In the data rows, 128 means zero.
Each row of this table is followed by its label. One hidden rule gives the labels. It looks at one to three of the table's principal directions, none of them among the few with the most spread.
  158  106  112  151  83  140  116  152  135  91  117  109  141  137  135  172  140  148  122  174  134  136  123  126  105  130  135  156  110  145  135  127 A
  126  155  123  102  100  129  153  92  107  108  115  162  127  100  118  152  103  139  106  180  129  127  146  144  140  99  130  104  120  130  89  154 A
  116  187  68  140  54  159  115  134  47  37  143  152  132  154  51  160  130  147  96  252  184  157  149  139  149  77  85  135  131  89  98  107 C
  91  124  188  25  107  27  208  82  83  200  65  144  242  138  33  84  97  103  118  139  110  138  203  114  168  132  175  95  118  157  71  209 C
  168  118  98  204  159  224  116  176  157  101  132  119  88  156  95  144  154  192  102  163  163  138  119  139  38  168  151  176  90  211  135  128 A
  108  95  115  127  85  91  123  156  106  117  107  105  183  158  82  135  141  115  143  145  137  148  157  116  138  126  131  164  106  119  143  139 B
  122  155  102  131  82  129  95  143  130  89  127  133  122  126  142  153  104  131  118  189  113  154  101  160  109  107  92  158  131  122  101  118 B
  150  110  76  196  142  162  67  169  133  91  179  95  79  156  155  143  186  138  154  121  172  127  86  123  106  140  101  147  138  90  183  66 A
  113  94  164  92  127  72  167  96  134  181  79  125  161  101  120  114  122  136  152  77  101  123  169  128  142  146  171  92  113  135  125  174 A
  151  119  98  158  84  146  104  143  157  92  92  115  106  124  125  171  142  206  142  173  126  169  124  173  58  145  138  153  93  150  109  150 B
  172  103  132  162  152  142  101  141  187  141  120  100  97  142  156  124  156  177  155  110  121  144  79  148  58  177  157  147  124  159  126  130 A
  133  149  120  126  143  138  130  109  122  127  137  148  89  110  148  137  120  160  105  135  120  130  130  153  111  123  113  93  138  120  118  119 D
  117  94  120  133  126  108  118  107  142  140  88  140  100  93  149  130  101  140  153  88  88  127  137  147  119  126  167  129  108  128  130  150 D
  109  133  123  112  127  130  163  113  103  123  134  143  142  114  101  141  139  122  121  136  159  114  174  118  161  110  121  103  110  117  135  147 B
  144  124  74  209  43  187  82  188  160  37  90  117  115  150  104  184  111  193  122  242  116  193  86  188  46  124  123  230  85  170  96  131 D
  105  185  124  129  147  183  131  130  111  120  148  147  106  112  106  108  121  110  120  116  157  108  145  112  153  118  106  118  132  134  125  121 B
  123  176  131  122  161  149  109  140  133  136  170  131  110  138  147  103  124  103  113  126  134  124  95  128  123  130  84  128  160  129  120  96 B
  112  201  143  75  133  127  135  97  94  125  164  156  127  119  135  108  108  86  109  134  135  114  127  111  186  91  83  89  172  86  104  109 A
  133  135  142  147  104  175  181  140  144  123  90  127  170  125  52  136  139  162  123  183  167  133  154  132  101  156  165  146  80  211  94  186 A
  143  77  133  139  158  131  163  103  142  148  107  138  105  98  143  150  138  164  126  89  122  108  165  130  115  140  175  97  95  146  153  157 B
  162  85  125  161  136  166  175  124  134  112  123  112  128  132  95  167  197  193  137  121  186  119  180  109  122  149  166  102  83  133  166  155 D
  122  163  205  87  203  106  165  118  145  208  202  109  169  135  174  59  151  35  131  61  145  75  76  80  196  150  88  74  202  111  143  89 A
  158  145  110  125  162  138  72  140  117  113  179  121  89  166  162  117  142  112  119  116  135  126  91  104  119  123  102  139  168  97  146  74 A
  119  204  73  138  48  158  65  153  96  37  134  150  113  153  103  150  84  132  102  255  125  181  83  168  108  79  70  190  146  110  66  99 B
  109  224  164  69  124  152  185  63  97  147  109  186  132  77  88  98  76  126  96  165  133  109  152  137  161  112  136  63  145  164  43  170 D
  122  88  152  92  186  80  139  87  140  196  112  154  95  77  201  116  82  109  112  43  56  93  145  132  124  131  160  85  133  142  144  139 A
  170  0  79  241  128  162  107  193  193  104  89  74  94  141  140  200  195  231  157  105  135  151  149  155  20  185  184  187  38  176  209  144 B
  135  127  139  112  121  103  119  93  131  136  109  153  101  96  183  129  74  123  115  121  66  123  102  148  129  110  143  111  151  122  105  123 C
  152  173  65  224  96  237  61  204  115  13  211  111  98  185  127  158  157  102  109  224  195  134  44  112  132  97  54  207  155  100  153  35 B
  126  136  113  133  128  131  115  144  120  118  144  127  126  143  125  133  131  127  113  151  134  137  122  135  114  124  105  140  132  127  128  113 B
  111  89  97  186  110  157  117  176  125  102  111  108  136  145  85  141  148  140  143  125  149  137  155  123  116  138  138  175  88  141  167  128 A
  138  122  100  125  100  129  127  140  95  87  129  120  146  170  71  154  165  161  124  172  169  156  169  118  124  116  123  142  106  105  134  137 C
  140  167  120  119  100  138  125  124  92  93  148  120  144  163  81  125  165  140  136  169  181  143  132  110  154  119  109  115  147  88  116  115 A
  155  91  105  144  100  140  130  158  122  94  103  98  155  179  56  159  185  193  140  157  172  166  178  116  90  149  154  163  78  139  144  158 C
  119  123  172  98  168  103  144  108  152  189  125  127  132  99  168  93  113  92  142  52  98  97  124  112  149  145  142  99  144  140  135  136 D
  99  209  225  30  200  127  218  61  121  216  150  168  169  88  115  48  96  47  110  64  136  66  150  77  218  126  130  47  169  153  84  164 C
  161  98  70  168  65  124  80  161  104  51  139  110  124  172  131  188  148  158  113  216  139  162  105  142  100  105  108  171  126  93  144  90 D
  115  95  106  161  93  112  107  136  144  124  76  137  108  97  152  150  78  159  120  147  65  150  118  185  77  131  148  152  107  160  114  138 C
  114  141  139  134  160  152  149  124  123  152  130  142  118  111  117  106  117  121  113  105  131  107  143  124  132  138  134  110  128  156  129  131 C
  112  38  143  165  108  93  132  150  173  163  55  102  158  109  135  125  106  127  168  76  72  131  131  141  105  160  193  173  86  173  150  164 B
  109  116  120  118  118  106  140  143  101  131  133  115  169  148  86  129  154  114  131  136  159  129  165  111  147  128  118  129  115  118  146  133 D
  183  30  98  216  92  149  113  163  188  97  73  90  104  128  151  198  159  230  146  151  111  158  117  170  29  171  188  172  65  177  156  149 B
  126  118  165  128  207  137  124  115  175  186  134  136  85  101  191  82  100  99  139  24  80  97  98  120  126  148  149  120  147  148  144  120 A
  141  148  147  101  104  111  156  106  116  140  113  131  155  124  110  131  129  151  114  170  134  133  135  138  122  138  136  93  136  145  91  148 B
  115  170  116  119  115  126  108  119  84  111  150  136  130  144  100  100  127  97  137  147  154  126  114  113  167  108  109  119  163  88  114  101 A
  147  74  127  154  141  124  122  144  157  140  111  97  122  137  133  136  166  162  159  83  131  133  140  123  98  162  160  138  102  136  164  139 B
  124  124  123  96  129  102  138  112  112  124  140  128  147  143  102  130  156  118  147  128  159  131  153  110  155  114  126  120  120  92  132  145 A
  108  146  72  133  125  142  87  145  76  78  174  137  93  142  128  150  143  112  115  133  158  128  156  112  157  84  72  131  135  60  170  82 B
  168  40  102  190  169  128  88  171  168  124  140  91  95  178  158  146  171  168  139  95  118  149  101  135  60  160  149  177  110  128  187  101 A
  101  178  150  102  160  161  173  108  80  143  151  146  149  131  56  80  144  89  128  97  189  93  177  73  203  119  129  89  139  118  131  135 C
  162  107  133  167  141  155  110  151  174  135  112  107  104  137  149  130  136  175  132  118  109  142  97  147  63  169  152  150  120  172  129  126 C
  127  192  124  99  138  133  108  119  113  110  176  145  120  152  129  108  118  96  112  169  143  137  85  128  144  101  81  132  169  98  93  101 B
  140  176  79  176  106  183  69  157  134  56  171  146  65  129  185  166  94  137  83  212  110  149  52  175  90  92  59  166  156  116  109  65 A
  110  113  130  111  123  119  133  145  127  127  120  116  157  140  101  130  143  112  146  103  140  133  167  103  147  125  127  152  102  121  148  149 C
  146  153  99  171  106  173  80  148  139  84  129  136  78  127  159  145  97  154  108  173  102  147  77  161  84  121  111  160  142  141  108  94 C
  148  57  177  123  166  92  147  127  176  194  93  92  154  136  138  99  152  135  171  33  103  118  135  102  115  181  196  130  113  155  157  160 C
  137  112  134  144  99  159  194  130  122  116  89  119  173  136  37  154  172  194  127  171  184  140  195  126  115  152  167  118  71  172  121  187 D
  122  138  133  103  150  112  129  111  124  136  161  143  118  115  170  129  115  89  114  118  118  108  115  122  155  104  102  110  150  103  134  111 D
  131  151  101  146  70  137  100  135  112  73  118  132  120  140  118  150  114  155  124  192  121  164  107  156  120  104  108  150  136  101  103  112 D
  151  95  104  157  157  144  125  159  117  115  155  105  137  194  73  131  189  156  125  145  185  144  142  110  97  149  136  154  109  131  158  121 B
  144  137  104  140  64  112  96  141  140  89  120  118  135  136  146  163  119  149  126  216  115  164  77  172  91  120  105  156  135  126  91  119 A
  108  140  80  159  78  177  141  161  85  78  110  117  153  139  20  158  179  171  139  182  215  141  208  117  125  134  126  140  69  145  140  157 A
  114  140  142  160  170  184  136  140  151  154  126  139  99  96  138  101  103  114  119  83  118  97  123  124  119  148  141  131  122  183  136  126 B
  146  74  141  143  185  136  136  155  154  167  125  95  129  152  119  118  175  153  141  53  141  120  164  99  94  177  160  134  100  160  180  140 B
  170  70  127  186  149  153  96  166  192  130  120  95  97  138  182  144  141  158  140  95  98  132  85  137  63  168  156  174  112  167  161  115 B
  147  120  155  130  143  127  138  115  150  158  109  124  127  122  136  108  121  142  134  109  111  123  109  131  109  156  164  118  135  160  112  140 B
  132  142  106  130  113  118  101  131  112  104  155  120  116  142  141  139  148  130  134  148  143  139  110  134  135  115  94  120  150  81  135  96 C
  103  78  134  160  81  126  181  157  101  131  82  100  213  141  28  130  161  128  149  141  175  121  194  99  155  152  173  142  78  164  154  167 B
  140  32  99  166  178  122  87  163  158  133  121  104  89  154  152  139  152  146  153  41  105  135  150  115  86  145  163  181  87  123  204  124 B
  112  84  145  109  141  69  122  105  132  170  115  134  121  91  198  120  90  84  136  58  64  100  124  123  157  118  144  106  145  106  155  118 B
  103  204  163  28  113  70  164  58  83  157  140  174  158  89  143  107  78  73  98  163  112  107  129  130  194  86  95  53  179  100  62  138 A
  88  199  160  35  159  76  145  57  95  167  170  180  115  77  193  98  71  49  102  97  92  92  120  125  211  72  73  48  193  65  98  109 C
  136  77  145  149  104  128  170  122  155  145  68  99  165  115  71  131  174  172  188  101  162  128  170  118  121  172  202  124  72  162  136  194 A
Here are more rows. What is the label of each one?
  109  131  133  88  107  93  165  128  96  126  143  117  199  157  66  133  169  105  135  162  183  133  171  103  171  116  108  120  116  102  129  151 >> B
  132  72  142  149  133  111  118  160  163  156  101  97  150  140  137  119  130  122  148  88  100  130  120  121  101  162  160  168  110  165  153  136 >> D
  122  124  140  120  170  133  130  137  125  147  144  126  132  154  111  97  134  107  127  87  134  122  138  101  139  134  131  140  133  128  146  122 >> A
  118  128  132  100  139  113  154  102  112  129  153  152  127  102  161  148  115  95  103  128  124  101  143  120  168  94  108  97  134  103  139  125 >> B
  132  77  149  149  119  103  115  143  176  156  74  106  140  129  141  111  107  140  161  89  72  147  103  145  93  160  176  170  113  161  125  149 >> A
  149  83  108  175  162  148  104  162  166  124  151  106  98  142  164  147  158  143  133  108  132  127  103  134  84  149  126  158  112  139  170  108 >> D
  146  164  206  91  202  153  202  80  151  200  156  139  140  96  143  79  141  96  124  70  154  66  121  86  172  157  152  52  158  163  115  146 >> D
  114  122  91  97  82  97  140  142  61  80  129  125  190  197  16  152  167  145  117  207  188  172  198  112  143  98  113  155  96  91  125  152 >> C
  140  129  100  131  130  135  111  143  114  99  151  123  121  164  109  146  155  148  118  158  155  149  136  128  110  120  108  146  121  110  136  117 >> B
  112  94  103  130  81  118  164  141  105  96  109  111  184  144  45  168  184  152  152  167  195  144  202  116  146  122  137  139  66  115  148  175 >> D
  98  191  150  77  119  110  137  91  103  141  129  159  138  107  123  92  82  85  123  134  111  121  119  128  177  100  110  101  164  109  81  131 >> C
  167  83  77  217  109  183  94  184  161  79  120  94  94  150  125  183  176  212  131  170  154  158  117  159  39  162  136  174  83  162  158  118 >> B
  114  194  177  49  131  97  175  66  108  161  148  169  150  81  166  113  80  71  92  145  108  93  118  124  192  94  98  57  176  116  79  133 >> B
  104  232  130  58  80  96  118  96  89  108  151  165  147  120  131  119  76  91  95  221  116  149  93  158  159  78  57  105  182  94  44  115 >> B
  137  151  127  122  104  137  146  107  121  114  116  135  127  117  106  140  140  165  131  161  150  137  140  142  125  129  133  101  122  126  102  147 >> C
  124  185  120  151  134  185  119  128  125  109  140  152  94  119  117  110  100  130  109  160  135  128  96  145  118  122  114  133  144  150  94  113 >> C
  143  57  156  129  165  104  156  119  158  190  81  117  133  108  137  122  130  155  137  60  96  110  163  123  91  175  199  113  95  186  150  169 >> A
  139  131  91  132  71  113  90  151  123  72  130  123  135  161  127  170  123  149  113  215  119  176  103  160  96  103  94  175  125  107  106  116 >> C
  131  203  80  167  82  198  93  154  95  44  164  138  102  150  98  148  133  143  105  226  175  151  98  143  126  98  69  150  146  107  104  85 >> A
  107  135  116  110  94  103  115  127  93  106  130  128  145  133  117  132  125  101  139  131  132  132  146  113  172  98  109  129  136  79  137  117 >> C
  123  145  140  106  104  115  134  115  124  125  115  134  147  125  118  123  112  118  133  143  120  135  125  129  145  118  130  129  134  123  102  141 >> C
  128  193  102  180  134  205  84  126  140  95  166  142  42  79  189  125  118  122  140  121  141  101  66  145  136  118  90  106  164  108  127  73 >> A
  126  128  116  132  121  120  114  132  127  115  161  112  121  120  164  146  159  110  148  115  149  116  119  119  157  117  93  110  141  78  160  100 >> B
  93  199  187  20  111  66  181  45  95  165  129  192  168  67  166  102  31  34  88  154  73  91  114  126  221  66  108  65  184  111  51  146 >> D
  147  87  158  131  132  120  197  106  144  167  111  114  159  92  129  151  169  155  133  117  157  92  163  119  131  164  168  67  101  164  145  165 >> A
  145  148  91  158  77  143  78  146  123  65  147  122  104  140  160  163  124  138  123  191  126  151  78  150  117  103  88  153  149  91  121  84 >> C
  115  204  167  45  75  96  160  110  82  126  128  129  218  158  56  101  128  89  124  190  162  141  145  96  190  110  103  113  157  113  66  152 >> B
  91  207  127  75  153  119  130  100  66  119  208  165  134  138  123  91  111  29  105  144  163  98  111  94  223  66  58  98  190  56  116  83 >> D
  149  121  98  207  159  198  88  170  145  104  163  105  75  146  143  126  165  146  137  108  160  119  92  121  98  152  119  150  133  131  172  77 >> B
  110  149  144  96  115  106  153  103  107  138  129  132  155  118  109  115  136  108  143  124  147  119  146  115  175  117  121  94  139  99  119  139 >> C
  70  200  168  54  118  95  178  82  76  153  153  158  183  98  105  87  103  36  127  124  148  92  149  95  247  83  87  68  170  78  101  131 >> A
  125  152  120  127  93  140  125  118  136  102  104  151  107  98  149  157  85  157  105  169  90  148  123  169  108  107  116  133  121  137  93  138 >> D
  149  80  106  170  94  129  97  175  129  89  119  94  148  182  108  148  149  143  137  151  130  158  117  118  107  133  139  191  114  121  156  111 >> D
  116  192  125  100  90  131  122  120  106  95  139  146  142  136  109  126  105  114  114  190  133  149  111  139  150  95  88  134  150  105  81  123 >> A
  123  131  128  130  98  124  132  128  118  115  111  133  147  131  108  130  113  125  126  159  124  136  124  132  135  119  136  140  126  132  110  135 >> C
  157  158  104  169  106  196  124  143  134  68  152  119  107  142  109  161  173  173  131  181  186  140  115  130  116  126  109  135  119  118  127  116 >> A
A new table starts here. A hidden rule labels the rows of this table. It goes by one to three of the table's principal directions, not those with the most spread.
  139  127  140  119  147  179  147  107  98  160  57  130  178  210  134  97  124  128  129  172  126  112  112  135  172  109  129  102  145  158  122  146 j
  157  120  136  102  169  182  115  102  157  147  99  145  145  133  144  129  182  165  137  150  65  101  80  128  102  146  109  136  100  124  170  159 f
  147  108  136  107  157  173  121  99  133  159  77  133  121  179  130  78  114  110  102  161  113  113  154  75  154  132  115  123  160  137  144  120 j
  135  167  134  129  142  128  146  137  114  143  126  157  120  112  138  132  137  108  128  153  123  115  119  126  125  132  145  160  151  130  123  115 k
  62  136  190  135  80  78  122  192  46  132  117  162  135  128  105  161  179  75  168  135  177  141  143  195  117  146  185  172  78  183  67  91 j
  126  100  131  127  114  88  106  115  154  99  175  105  143  128  134  155  128  173  130  73  137  143  96  162  109  130  95  94  92  103  143  147 e
  148  148  164  107  153  164  142  109  116  160  80  144  161  161  149  79  142  124  141  171  106  94  120  134  131  139  131  154  137  146  133  126 g
  159  106  205  86  135  165  151  110  136  145  67  154  167  102  131  23  174  143  202  168  80  74  127  141  91  187  148  205  76  144  131  161 f
  143  173  82  136  140  104  118  111  119  121  158  103  108  164  154  171  79  97  74  130  148  148  145  79  167  92  129  101  198  125  134  88 h
  99  159  126  145  101  63  120  148  88  117  140  120  157  161  157  174  127  116  134  100  182  120  127  172  140  119  129  113  132  145  100  94 e
  93  114  149  138  82  113  136  145  120  118  113  118  175  114  128  108  145  156  176  108  137  98  149  187  111  133  129  129  83  148  110  140 j
  119  186  89  143  149  95  100  149  112  118  203  121  79  116  137  234  124  90  74  118  144  193  107  124  126  102  136  129  155  115  125  79 e
  162  108  134  126  126  58  138  95  149  96  188  129  100  153  132  120  63  132  89  86  176  145  102  86  154  120  114  81  180  86  145  132 f
  100  138  58  160  116  140  145  154  152  84  157  117  111  49  121  181  157  149  163  114  135  161  146  142  93  105  162  105  116  153  127  148 k
  118  147  86  176  118  84  130  180  102  104  222  144  23  107  69  215  75  75  48  107  179  201  95  84  162  76  162  88  189  92  119  98 j
  116  115  148  140  91  79  164  116  108  98  152  125  123  172  116  93  62  108  113  117  200  148  163  107  170  88  165  67  189  158  116  116 h
  149  144  74  150  134  127  145  124  147  106  163  108  91  109  122  134  76  121  99  121  143  150  137  81  148  98  134  100  181  106  135  125 j
  75  141  108  150  115  111  118  180  113  131  128  144  128  75  128  183  181  124  162  107  145  136  136  188  91  148  126  158  80  137  93  117 k
  107  139  174  120  97  126  128  162  94  129  105  130  149  92  119  101  170  109  189  147  118  111  153  171  97  158  169  197  70  162  96  115 k
  185  128  157  87  187  133  130  70  140  158  95  157  114  197  165  64  103  102  90  159  131  103  123  51  154  152  108  133  199  119  157  107 e
  139  131  111  131  152  163  130  125  160  128  153  142  98  96  115  148  142  148  107  136  90  140  99  113  109  116  125  118  134  111  163  146 h
  163  158  105  112  189  179  114  82  124  192  79  124  117  229  158  104  70  88  36  176  110  111  148  47  196  104  82  110  227  113  150  86 i
  114  124  90  156  100  101  104  165  135  78  211  86  83  74  91  191  117  130  119  84  141  192  118  139  108  105  144  111  96  108  123  122 d
  121  163  153  132  126  123  112  160  94  123  162  123  112  125  117  156  147  101  124  139  130  156  104  157  111  118  161  151  112  143  121  93 j
  67  109  157  166  59  51  165  158  91  87  189  152  138  138  89  179  109  142  130  85  208  170  102  195  146  78  167  49  129  152  102  148 h
  128  172  103  122  168  131  95  117  125  150  130  112  136  166  174  170  137  117  97  128  127  137  124  137  126  125  92  130  146  127  135  85 e
  145  119  95  132  131  100  146  101  173  113  165  119  137  87  137  148  96  171  123  92  123  142  110  131  129  130  89  115  129  75  132  173 d
  151  191  131  91  211  229  105  105  108  214  22  145  181  190  189  122  196  112  126  212  52  76  113  138  126  152  97  190  130  156  141  102 e
  176  85  121  95  178  173  149  61  193  132  89  154  147  134  152  86  148  185  143  139  91  102  96  90  116  151  98  102  138  117  178  195 f
  85  183  165  143  104  175  153  199  73  133  110  159  160  59  104  163  231  124  209  182  89  124  99  231  71  125  214  195  49  195  100  135 g
  65  161  131  162  65  88  114  194  74  100  156  99  164  106  122  196  167  128  175  101  158  142  129  232  103  108  162  134  62  169  85  102 d
  111  62  128  135  89  95  153  128  139  83  115  137  140  118  112  105  137  156  182  94  178  123  141  131  123  139  151  83  106  153  117  173 e
  185  124  123  112  150  116  146  73  146  120  137  126  129  172  144  110  76  137  96  134  129  124  99  70  170  115  119  93  184  102  154  152 j
  141  95  94  117  149  118  122  84  198  135  131  132  118  107  153  115  103  164  103  93  113  109  152  86  124  151  58  113  150  78  156  151 h
  107  185  107  144  143  141  112  166  81  137  135  138  99  142  128  198  158  77  106  160  137  154  122  129  131  101  169  135  150  166  118  78 d
  114  154  141  136  107  102  136  147  99  114  139  123  131  127  133  126  126  104  145  131  157  130  148  145  125  121  162  139  135  156  108  98 f
  158  124  108  111  168  97  107  90  156  141  128  120  130  160  174  124  101  133  99  98  145  121  120  101  138  158  60  126  154  81  135  117 e
  114  191  130  141  143  167  112  173  63  158  105  126  134  164  128  168  162  84  119  174  121  133  104  164  136  106  157  154  125  163  108  80 j
  145  82  77  132  135  108  85  128  192  94  195  102  69  61  107  176  123  159  105  66  107  167  107  95  97  150  83  120  91  57  154  152 d
  126  93  121  152  98  95  142  152  137  90  188  134  67  84  72  135  92  123  111  97  158  167  118  101  133  112  153  101  137  100  126  144 i
  123  86  137  126  116  111  127  132  142  105  143  134  116  107  109  128  142  143  148  104  143  143  117  133  110  142  134  116  98  124  129  151 f
  107  132  119  129  124  129  104  124  120  137  112  95  151  171  149  126  119  123  119  118  143  126  165  142  137  119  103  111  130  145  121  97 e
  122  149  108  154  123  63  85  173  112  99  230  111  69  108  107  227  118  107  82  74  161  191  68  147  117  117  120  123  113  78  120  91 j
  153  94  163  119  103  132  156  112  130  102  111  117  150  140  113  49  111  146  167  133  137  106  129  120  133  128  158  112  122  145  134  157 e
  127  176  70  147  129  111  124  126  136  129  162  104  102  112  146  168  78  105  79  123  128  139  170  89  152  99  117  126  187  108  127  94 f
  89  114  155  146  50  87  117  174  108  97  136  89  157  93  113  98  134  137  188  89  148  99  171  188  101  141  143  153  62  144  95  113 i
  113  102  110  144  84  63  127  136  143  95  166  112  107  93  117  133  88  129  128  78  165  133  166  111  135  133  121  116  131  103  112  128 k
  167  109  159  98  169  138  124  73  136  154  102  143  169  220  156  118  127  160  101  133  118  108  57  127  154  130  82  87  143  111  161  155 d
  93  157  159  140  109  150  109  165  74  152  125  95  152  164  109  130  124  101  118  144  130  151  136  191  137  102  135  142  99  152  97  86 e
  107  134  98  156  99  77  135  148  148  81  224  115  85  60  103  185  100  135  112  84  152  188  130  135  112  100  145  105  132  107  125  130 h
  98  195  111  163  150  200  139  182  79  169  132  147  84  132  88  168  129  75  72  190  112  164  120  134  147  66  167  129  173  152  120  83 e
  105  121  104  161  88  86  136  165  121  87  170  122  101  90  102  159  117  126  140  92  169  147  133  136  123  112  154  104  124  127  112  127 e
  93  73  93  149  53  61  132  140  174  68  153  86  165  36  129  128  127  196  207  40  150  113  175  179  89  158  102  124  50  106  102  179 e
  150  134  83  131  174  153  105  120  153  151  147  133  72  131  121  163  106  114  56  131  105  150  110  71  145  118  90  117  169  80  153  117 i
  191  124  152  85  172  201  149  57  166  180  60  131  169  155  152  31  101  153  117  182  48  70  133  81  151  146  87  159  154  101  162  166 g
  145  81  97  150  103  112  155  131  162  73  168  122  103  82  90  132  110  168  147  90  145  146  95  110  125  115  145  77  120  104  141  186 j
  107  190  80  145  142  142  101  145  114  134  169  102  111  123  136  220  130  107  83  139  109  174  131  138  131  86  131  124  144  134  129  90 e
  152  85  107  115  160  154  129  104  187  122  121  145  128  89  131  129  166  183  151  110  96  123  85  124  93  160  94  121  93  97  158  188 d
  155  142  110  107  181  157  118  85  145  166  90  133  151  178  171  130  127  137  99  146  105  109  112  108  146  137  77  123  158  112  147  131 d
  118  150  140  148  87  84  151  156  95  103  151  119  136  111  118  127  109  114  153  119  164  130  132  156  135  116  166  136  128  139  97  119 j
  138  179  207  82  163  237  131  113  67  216  0  139  215  208  161  43  182  96  163  245  56  62  148  163  138  146  148  212  109  201  115  102 f
  126  127  86  143  111  125  81  147  145  110  178  72  77  95  106  156  95  113  89  100  110  156  163  93  126  116  113  134  120  95  135  95 k
  150  87  129  119  136  122  148  99  175  98  139  143  126  110  133  100  137  172  152  105  134  122  105  115  105  141  123  95  126  121  158  171 e
  97  122  151  135  98  108  107  177  94  127  117  117  131  105  113  120  154  103  167  114  149  128  149  173  105  160  138  178  69  138  85  100 e
Here are more rows. What is the label of each one?
  123  104  108  150  100  50  122  140  126  83  202  123  69  125  100  171  75  106  89  77  191  176  125  89  153  110  139  83  159  101  121  116 -> d
  70  110  140  144  99  140  144  157  117  115  117  132  190  105  116  159  193  179  196  112  137  146  105  243  89  121  139  106  46  170  105  171 -> e
  178  152  172  75  205  252  155  54  145  207  23  148  204  195  172  34  150  155  129  223  37  73  112  125  138  134  100  155  150  151  166  158 -> h
  127  138  104  133  142  98  141  126  150  118  168  165  78  83  129  168  126  116  105  120  140  150  129  91  120  130  137  128  166  112  137  127 -> h
  115  146  150  127  102  128  143  124  108  129  130  128  135  138  121  117  110  111  120  153  123  125  163  120  146  100  164  125  152  160  127  114 -> h
  115  173  126  132  136  142  110  148  116  150  124  123  144  113  147  153  156  125  132  137  100  112  126  167  107  134  115  168  107  128  123  102 -> f
  157  124  149  85  164  206  142  57  160  178  25  141  183  183  178  30  137  150  136  189  65  43  178  83  141  141  103  134  167  163  170  140 -> h
  120  113  151  139  114  115  142  150  109  101  159  143  112  129  95  142  140  127  139  122  160  163  88  150  121  111  169  98  117  146  125  139 -> g
  136  132  123  128  141  161  159  117  124  131  103  148  128  140  123  115  129  123  131  163  126  128  127  106  144  109  159  109  160  155  134  145 -> i
  97  146  166  143  103  133  140  184  79  126  139  150  98  99  84  125  150  82  145  156  142  152  138  152  114  119  196  163  112  166  99  100 -> e
  119  208  114  158  113  99  127  164  72  115  176  118  95  149  129  182  100  69  86  146  159  146  131  116  155  74  183  120  190  154  118  58 -> d
  116  111  102  114  137  182  120  109  177  139  95  105  164  76  144  114  163  174  166  131  69  120  167  151  90  150  95  154  75  130  136  164 -> h
  120  153  132  138  125  80  125  122  95  139  146  126  117  201  143  137  67  87  67  120  184  136  144  106  180  98  117  92  201  127  117  75 -> e
  197  206  105  102  202  190  98  93  130  173  125  107  85  167  159  120  90  71  43  197  60  125  136  30  158  112  120  173  210  106  167  65 -> i
  155  123  97  121  167  150  129  94  163  126  140  129  129  139  142  157  130  161  106  126  108  145  84  113  130  117  103  92  142  108  159  161 -> i
  139  69  191  79  140  153  105  86  144  165  44  138  174  181  153  36  156  146  156  138  100  65  155  121  119  186  85  154  91  139  142  138 -> h
  190  122  144  94  203  238  106  97  117  191  41  125  145  223  130  79  141  120  98  194  67  103  71  94  160  136  96  139  131  118  154  136 -> j
  124  135  107  152  119  80  131  131  113  98  183  129  107  171  123  189  96  126  85  99  181  159  87  121  158  81  138  51  174  125  137  119 -> d
  149  201  115  97  200  150  106  118  136  192  127  158  67  79  159  144  128  51  73  185  73  145  178  59  119  168  113  247  175  97  123  65 -> h
  158  118  143  107  138  157  136  99  140  132  94  119  132  145  137  55  113  122  137  155  112  101  160  85  134  138  137  139  149  143  144  126 -> f
  87  87  192  134  45  78  132  172  96  96  125  116  156  95  96  80  146  129  207  99  161  109  164  188  102  156  168  160  49  158  85  130 -> g
  130  119  171  92  156  248  110  113  122  197  7  104  225  168  146  50  191  161  181  187  41  74  134  194  108  161  89  185  43  158  126  150 -> d
  161  116  133  125  145  150  175  90  151  113  143  162  100  143  110  100  98  138  99  155  126  134  105  67  151  90  164  69  200  137  172  160 -> h
  114  131  169  114  106  171  147  126  101  167  35  134  184  148  137  48  141  118  171  179  99  59  188  140  141  142  144  171  117  173  108  127 -> g
  99  111  152  158  64  65  192  153  101  68  172  160  116  105  87  130  109  126  162  113  203  154  125  143  139  91  215  74  150  171  107  153 -> e
  120  117  88  150  114  32  125  127  174  79  217  140  85  80  144  187  108  156  107  45  178  142  113  117  106  131  99  85  153  81  146  129 -> h
